data =
array([[135, 131, 128, 128, 128],
       [136, 132, 129, 129, 132],
       [149, 138, 132, 129, 130],
       [145, 134, 128, 130, 134],
       [132, 129, 128, 132, 131],
       [141, 132, 128, 129, 129],
       [130, 129, 128, 128, 131],
       [129, 131, 128, 129, 130],
       [149, 135, 129, 128, 129]])
data[0, 0] -> 135
data[5, 0] -> 141
data[8, 1] -> 135
data[:, 1] -> [131, 132, 138, 134, 129, 132, 129, 131, 135]
data[1, 2] -> 129
data[3, 0] -> 145
data[4] -> [132, 129, 128, 132, 131]
data[8, 3] -> 128
data[2, 1] -> 138
data[0, 1] -> 131
data[3] -> [145, 134, 128, 130, 134]
data[:, 2] -> [128, 129, 132, 128, 128, 128, 128, 128, 129]
data[0] -> [135, 131, 128, 128, 128]
data[3, 4] -> 134
data[3, 2] -> 128
data[:, 3] -> [128, 129, 129, 130, 132, 129, 128, 129, 128]
data[4, 2] -> 128
data[1, 1] -> 132
data[2] -> [149, 138, 132, 129, 130]
data[0, 4] -> 128
data[7] -> [129, 131, 128, 129, 130]
data[1, 0] -> 136

A =
[[139 131 127 126 145 110 122 109 111 127]
 [131 104 123 122 124 152 130 117 119 128]
 [120 147 131 135 123 112 130 147 142 126]
 [122 131 137 125 132 155 122 127 148 142]]
A[0][0]: 139
A[3][2]: 137
A[:, 4]: [145, 124, 123, 132]
A[3]: [122, 131, 137, 125, 132, 155, 122, 127, 148, 142]
A[3][9]: 142
A[:, 9]: [127, 128, 126, 142]
A[1][4]: 124
A[:, 0]: [139, 131, 120, 122]
A[2][7]: 147
A[3][3]: 125
A[3][5]: 155
A[1]: [131, 104, 123, 122, 124, 152, 130, 117, 119, 128]
A[0][9]: 127
A[0][6]: 122

x =
[[140 115 122 124 121 119 132 103]
 [109 117 119 120 118 108 137 108]
 [115 125 125 117 117 116 123 132]
 [129 139 123 119 125 126 132 113]
 [127 141 129 119 125 123 124 125]
 [117 124 126 122 126 123 118 148]
 [129 119 121 114 121 121 115 127]
 [132 114 136 118 129 137 130 114]
 [119 144 135 131 133 136 122 127]]
x[0][0]	140
x[:, 0]	[140, 109, 115, 129, 127, 117, 129, 132, 119]
x[:, 6]	[132, 137, 123, 132, 124, 118, 115, 130, 122]
x[0][4]	121
x[6][1]	119
x[6][7]	127
x[:, 4]	[121, 118, 117, 125, 125, 126, 121, 129, 133]
x[4][2]	129
x[3][5]	126
x[6][4]	121
x[6][2]	121
x[1][0]	109
x[2][7]	132
x[1][3]	120
x[6][0]	129
x[8][5]	136
x[8][0]	119
x[0][5]	119
x[3][4]	125
x[6][6]	115
x[:, 2]	[122, 119, 125, 123, 129, 126, 121, 136, 135]
x[8][4]	133
x[8]	[119, 144, 135, 131, 133, 136, 122, 127]
x[7][0]	132

m =
[[138 124 130 131 108 147 150 132 126 131 125 111 110 135 111]
 [118 142 112 107 112 147 114 124 129 110 122 114 147 106 134]
 [148 116 141 109 122 121 106 113 141 121 143 123 148 132 142]]
m[-3,0]	138
m[1,0]	118
m[2,-4]	123
m[0,1]	124
m[-3,5]	147
m[-2,-5]	122
m[:, 14]	[111, 134, 142]
m[-1]	[148, 116, 141, 109, 122, 121, 106, 113, 141, 121, 143, 123, 148, 132, 142]
m[-1,-10]	121
m[1,12]	147
m[-1,6]	106
m[-1,7]	113
m[2,1]	116
m[:, -12]	[131, 107, 109]
m[-3,-3]	110

M = ((124, 118, 109, 120, 141, 127, 132, 141), (138, 127, 134, 129, 136, 128, 122, 99), (111, 157, 129, 116, 132, 123, 136, 127), (141, 144, 130, 114, 127, 111, 110, 117), (110, 150, 121, 116, 138, 127, 142, 127), (111, 150, 131, 136, 114, 129, 144, 137), (130, 134, 134, 145, 128, 129, 146, 133))
M[0][0]	124
M[:, 1]	[118, 127, 157, 144, 150, 150, 134]
M[3][3]	114
M[6][4]	128
M[1][3]	129
M[2][0]	111
M[5][3]	136
M[2][2]	129
M[4][5]	127
M[3][1]	144
M[6][3]	145
M[2][3]	116
M[:, 5]	[127, 128, 123, 111, 127, 129, 129]
M[6][5]	129
M[6][7]	133
M[6][0]	130
M[6][1]	134
M[:, 6]	[132, 122, 136, 110, 142, 144, 146]
M[5][0]	111
M[0]	[124, 118, 109, 120, 141, 127, 132, 141]
M[0][2]	109
M[4]	[110, 150, 121, 116, 138, 127, 142, 127]
M[2]	[111, 157, 129, 116, 132, 123, 136, 127]
M[6]	[130, 134, 134, 145, 128, 129, 146, 133]
M[:, 3]	[120, 129, 116, 114, 116, 136, 145]

X =
[[125 132 125 130 134 117 130 127 126 130 135 131 133 124]
 [135 119 118 130 122 139 124 127 134 128 122 114 129 128]
 [120 136 121 131 142 105 133 125 124 134 143 133 140 118]
 [133 125 119 131 128 128 128 127 133 129 128 119 133 125]
 [111 135 154 115 123 135 120 123 113 125 122 152 110 143]
 [119 132 135 125 131 124 127 127 122 130 131 137 126 130]
 [134 127 128 131 127 128 132 132 132 126 127 126 130 126]
 [136 130 118 137 135 115 137 133 135 129 136 122 140 117]
 [125 123 128 124 123 138 122 124 127 129 124 125 124 133]
 [128 121 134 122 117 147 120 126 127 125 117 126 117 138]
 [107 142 149 119 136 115 127 124 111 129 135 155 121 134]]
Indices start at 0.
row 0 col 0 = 125
row 0 col 7 = 127
row 4 col 1 = 135
row 9 col 4 = 117
row 8 col 5 = 138
row 1 col 1 = 119
row 4 col 11 = 152
row 7 col 11 = 122
row 9 col 10 = 117
row 9 col 13 = 138
row 6 col 5 = 128
row 0 col 12 = 133
row 3 col 6 = 128
row 5 col 12 = 126
row 5 col 13 = 130
row 6 col 1 = 127
row 3 col 3 = 131
row 9 col 9 = 125
row 9 col 6 = 120
row 7 col 0 = 136
row 5 col 4 = 131
row 0 col 1 = 132
row 2 col 2 = 121
row 9 col 2 = 134
row 4 col 12 = 110
row 8 col 1 = 123
row 5 col 8 = 122
row 2 col 13 = 118
row 7 col 12 = 140
row 2 col 12 = 140
row 3 col 12 = 133
row 4 col 7 = 123
row 0 col 5 = 117
row 0 col 10 = 135

arr =
[[125 137 124 128 134 139 142 139 128 122 117]
 [120 123 121 124 139 141 136 118 127 137 123]
 [122 129 124 115 116 129 123 127 106 118 120]]
arr[-3][0]: 125
arr[-3]: [125, 137, 124, 128, 134, 139, 142, 139, 128, 122, 117]
arr[-1]: [122, 129, 124, 115, 116, 129, 123, 127, 106, 118, 120]
arr[-2][-7]: 139
arr[2][0]: 122
arr[-2][-1]: 123
arr[:, -6]: [139, 141, 129]
arr[-2][-6]: 141
arr[2][8]: 106
arr[0][7]: 139
arr[-1][-8]: 115
arr[:, 8]: [128, 127, 106]

grid = ((125, 113, 129, 150), (135, 127, 121, 98))
Indices start at 0.
(0, 0) => 125
(0, 3) => 150
(1, 0) => 135
